rotation steps, each row followed by its count of steps:
The counts run from 0 to 288.
[ 40 -39 -26  40 -34  19 -47 -23 -27 -19]
266
[  4 -88 -24   2 -26 -42  17  17  -2 -11]
254
[-46   1 -31 -11 -59 -14  55   6  35  16]
176
[  9 -13  -3  36  21  79 -54  12  -7  12]
55
[-45 -53  13 -42   9  36 -52  -7  40  -8]
35
[-19   4 -24  -9 -74   6  13 -67  25  -9]
206
[ 34 -36 -31  45 -44  12 -52 -19 -21 -16]
267
[ 36 -41 -65  29 -35   6   9 -23 -47  -8]
227
[ 13  26 -20  57 -35  30  52  -9   5  47]
161
[ -5 -27   8  36  45  48  19  46  -2  54]
84
[-11 -75  14   8  39  16 -14  52   9  25]
44
[ 6 -7  4 43 45 78  6  6  1 43]
88
[-16   8 -31   3 -66  11  17 -68  22  -6]
205
[-45  -5 -26 -14 -62 -24  60   8  34  11]
177
[ 30  11 -32  65 -67  -2  29 -15  -4  22]
197
[ 23   4 -55  53 -55   3  33   6 -29  18]
194
[-48 -59   5 -33  15  26 -44  20  26  -9]
37
[-28 -40 -41 -18 -56 -40  41  10  20  -3]
214
[ -2   7 -57  34 -11  36  51  34 -32  32]
155
[ -2 -83 -30 -14 -41 -46   3  16   1 -19]
252
[  4 -82 -27  -3 -30 -46   9  14   2 -12]
253
[ -8 -34 -53  -7  -5   0  74 -24 -19  17]
185
[ 38 -16 -38  55 -70  -3 -21  -8 -15  -4]
232
[ 44 -49 -34  37 -31  16 -42 -29 -33 -15]
265
[  3 -32  50  41 -13  24 -57   2  47  10]
26
[ 34 -46 -61  21 -21   2  28 -32 -40  -4]
225
[  13 -101    6    8   39   -3  -14    1    0    7]
10
[-42 -38 -19 -12  38  35   4  62   5  24]
78
[ -3  -2 -19  43  18  42  45  52  -6  52]
120
[ 10 -17 -75  23 -28  19  41  -1 -40  10]
190
[  9  34 -18  55 -36  42  45 -35   8  42]
163
[-45 -48  21 -33   8  37 -49 -12  46 -11]
34
[-17 -83 -25 -32  -8 -14 -31   6   4 -27]
286
[-37 -48  28 -26   9  35 -51 -22  49  -4]
33
[  1 -22   3  47  46  58  19  23   0  51]
86
[ 19 -17   3  34 -71 -16  -9 -54  32   1]
238
[  6  33 -22  47 -41  43  37 -43  11  34]
164
[ 16 -35  18  36 -65 -12 -44 -20  31 -12]
273
[ 32 -89 -21  20 -12 -37  18  -8 -13   4]
257
[-62 -12   6 -29  20  45  34  -4  48  35]
107
[ 24  10 -15  61 -68  -2  25 -33   8  20]
199
[ 26 -59 -46  11 -10 -18  50 -35 -27   4]
222
[-20  -3 -72   8   1  30  62  22 -28  24]
152
[-31 -18 -45 -28 -75 -22  22 -15  18 -14]
211
[-24  -9 -68  -7   4  32  57  15 -28  24]
151
[-22 -86 -19 -39 -14 -15 -40  -7  10 -34]
285
[-33  -9 -43   5  24  44  36  58 -12  40]
116
[-50  48 -19   4 -43  54   8   1  35  23]
134
[-20  -2 -36 -14 -74   4  11 -57  27 -14]
207
[ 21  -3 -66  43 -49   9  29   8 -37  16]
193
[-60 -40   6 -43  32  48 -11   5  37  18]
72
[ 14 -32  25  51 -17  31 -72  20  21   9]
23
[ 30 -14 -11  59 -79 -14 -10 -27  14   9]
235
[-10 -96  12  -6   7 -24 -19  28  23   2]
6
[-61  12  -4  -6 -33  13  51  14  52  37]
140
[  2 -10   2  34  14  74 -61  18  -6  17]
56
[-31 -40 -10   2  39  35  10  70   5  36]
80
[-60  19   0  -4 -39  17  42  12  53  31]
139
[-11 -66  14 -21 -29 -10 -34 -50  41 -18]
280
[-12  -5 -66  13  -6  34  55  30 -31  27]
153
[ 1 19 -8 51 12 51 46 16  0 56]
123
[ 46 -57 -30  35 -20  17 -33 -37 -30 -11]
264
[-56  34  -8  -4 -43  28  26  18  51  25]
137
[-47  30  17  15 -25  51 -21  25  50  35]
99
[-33 -12 -52 -19  13  33  68   2 -10  28]
149
[ 17 -68 -38   8 -15 -34  63 -25 -13   6]
220
[ 10 -98  15   5  36  -7 -12  11   2   6]
9
[  5   7 -14  52  11  43  43  24   1  55]
122
[-40 -14 -25 -13 -47 -22  67   3  34  22]
178
[ 13 -37   0  34  45  68 -33   1  -7  25]
52
[  5  13 -42  53 -21  25  55  27 -18  38]
157
[-38 -22 -27 -12 -37 -26  73   2  29  19]
179
[ -7  41 -21  29 -44  43  32 -51  20  23]
166
[-11  37 -29  14 -47  47  28 -56  18  20]
167
[-26 -50 -31 -34 -56 -24 -12 -27  11 -35]
247
[-59   8  26  -1  -5  37  18  14  69  38]
103
[ 11  26 -17  57 -33  38  44 -23   2  44]
162
[ 8 23 -9 56  7 58 39  2  0 56]
124
[ -1   4 -17  50  16  47  44  41  -5  54]
121
[ 44 -78 -23  29  -4 -13   3 -32 -28  -3]
260
[-42 -17  47  -7  15  46 -20  -7  69  29]
67
[ 15 -50   8  27  60  54 -19   9 -10  27]
50
[-55   9  27   4 -10  39  13  19  62  40]
102
[ 34 -13 -21  57 -70 -13 -12 -20   2   2]
234
[-31 -28 -43 -23 -69 -31  24  -8  19 -13]
212
[-48  22 -36 -15 -71   9  33  -8  31   8]
173
[-19 -78  -8 -34 -15  -4 -34 -29  23 -25]
283
[ 30 -15  -3  51 -79 -14  -8 -31  20   3]
236
[-10  23  -4  38  14  92 -23  -3   7  31]
92
[-23 -47 -39 -12 -52 -45  45   3  15  -4]
215
[-59 -21 -30 -33  32  51  36  17   9  27]
111
[  9 -66  14  25  59  37 -10  22  -1  31]
48
[-45 -14 -48 -18  31  44  40  44  -5  27]
114
[-63 -39   1 -40  35  54  -9  17  31   8]
73
[-31 -16 -39 -27 -76 -13  18 -26  20 -13]
210
[ 29 -60 -50  10 -17 -11  48 -32 -35   4]
223
[-39  34   5  24 -20  65 -24  26  36  25]
97
[ 25  11 -22  56 -70  -3  33 -22   6  25]
198
[ 31 -51 -54  12 -17  -3  31 -36 -40  -2]
224
[ 36 -16 -47  49 -67   1 -13 -13 -26  -4]
231
[  1 -71  18  18  56  24  -6  36  10  27]
46
[ 3 22 -8 53  7 63 39 -9  2 51]
125
[-27  39 -34  -1 -60  39  21 -45  24   8]
169
[-14 -69   4 -28 -25  -4 -29 -46  33 -19]
281
[-19 -70   0 -37 -17 -10 -31 -39  30 -30]
282
[-49 -61   2 -35  14  24 -41  35  25  -9]
38
[-55 -39 -21 -32  35  45  -8  52  14  14]
76
[ -7 -87 -17 -17  -7 -22 -31  22  -2 -20]
288
[-33  -6  50  20  -5  42 -35  14  63  26]
64
[-46   9 -33 -17 -66  -6  46   4  35   9]
175
[-56 -41  -7 -41  39  49  -8  28  23  11]
74
[-21  29  -3  30  -1  88 -31   9   9  25]
94
[-49  11 -38 -15 -69   0  35  -2  34   8]
174
[-16  44 -16  29 -13  79  16 -28  13  40]
129
[ 38 -28 -65  34 -41  13   1 -19 -41  -8]
228
[  1 -26 -75   2 -17  11  58 -13 -39  13]
188
[-24 -35  44   0  -1  33 -50 -28  54   6]
30
[ 20 -33  11  44 -68 -12 -57 -10  24 -11]
272
[ -3 -51  29   6 -44 -14 -36 -44  49 -10]
277
[-60 -28  24 -30  23  50  -7 -11  54  20]
70
[ 27 -76 -10  22  37  32 -41  -6 -24   7]
14
[-64 -18 -19 -37  33  47  42   8  24  25]
110
[ -1  30  -9  52   3  72  33 -18   0  51]
126
[ -5  32  -8  44   0  73  27 -19   8  49]
127
[-24 -86 -13 -39 -15 -10 -32 -21  14 -29]
284
[ 16   9 -13  45 -65   3  30 -57  19  18]
201
[-46 -15 -20 -26   8  18  79  -7  24  35]
145
[   3 -100   12    8   28  -14  -10   21    9    9]
8
[-60  -8  14 -24  17  37  39   2  58  34]
106
[  9 -23  -4  35  33  77 -52   7 -11  18]
54
[ 15 -43   9  32  51  67 -22   7 -15  26]
51
[-57 -17 -34 -30  35  48  32  25   1  26]
112
[-27 -25 -25 -11 -31 -23  79  -7  26  21]
180
[  1   3 -19  24 -70  11  19 -67  28   9]
203
[-14 -52 -34 -14 -47 -49  49   2  14   2]
216
[-15 -39   0  27  44  39  17  58  -5  47]
82
[-41 -14 -43  -6  27  43  40  46 -15  30]
115
[ 15  -8 -74  29 -38  14  41   4 -41   7]
191
[ 23  11 -10  49 -68   7  29 -44  11  23]
200
[ 24   9 -37  62 -68   4  31  -1  -7  22]
196
[-58 -39 -15 -35  39  48  -3  38  21   9]
75
[  1 -25   7  40  49  52  18  32  -3  53]
85
[-28 -45  42 -10   7  33 -51 -26  54  -2]
31
[  3 -27 -69   2  -7  16  62 -17 -34  15]
187
[-20 -74  10  -1  39  10 -14  61   9  18]
43
[ 32 -88 -22  23  -6 -28  12 -17 -18   3]
258
[-51 -32  15 -40  32  49 -12  -3  45  15]
71
[ 44 -62 -33  34 -12  11 -21 -35 -39  -8]
263
[  9 -31  -3  35  39  74 -45   0 -14  21]
53
[ -9   1   9  41  -7  69 -64  28  13  15]
58
[-30 -76   9  -8  29   9 -20  57  18  13]
42
[-38 -12  51  10   2  41 -28   8  67  29]
65
[-25  -2  41  31 -12  50 -51  27  50  26]
62
[-58   0  -5 -15 -24   9  60   7  50  34]
141
[ 19 -30   5  48 -65  -5 -60  -7  16 -12]
271
[  3 -68 -31  -2 -33 -45  61  -5   2  11]
218
[-24 -33  -3  14  45  33  14  68   5  42]
81
[-15 -75 -30 -22 -44 -39   1  11   5 -25]
251
[-17  26  -6  33   4  87 -27   3  10  28]
93
[ 19 -80  -4  18  41  28 -28  -5 -23   4]
13
[ -3 -29 -63  -1  -9   4  68 -22 -24  16]
186
[-31 -42  37 -16  10  37 -52 -27  48  -1]
32
[ 49 -77 -28  34  -2   0  -5 -34 -32  -1]
261
[-15 -93   8 -10   5 -22 -25  34  20  -7]
5
[ 32 -15 -28  56 -74  -8 -16 -16  -7  -1]
233
[-32 -35 -45 -20 -69 -36  28   0  19 -11]
213
[-18   4  27  44 -11  52 -55  30  42  22]
61
[ 17  -7 -71  35 -41  10  34   5 -34  13]
192
[ 34 -32 -23  42 -49  14 -58 -14 -14 -16]
268
[ 32 -38 -66  26 -26   6  18 -32 -44  -4]
226
[ 24 -54 -15  35  20  44 -62   9 -24  -4]
17
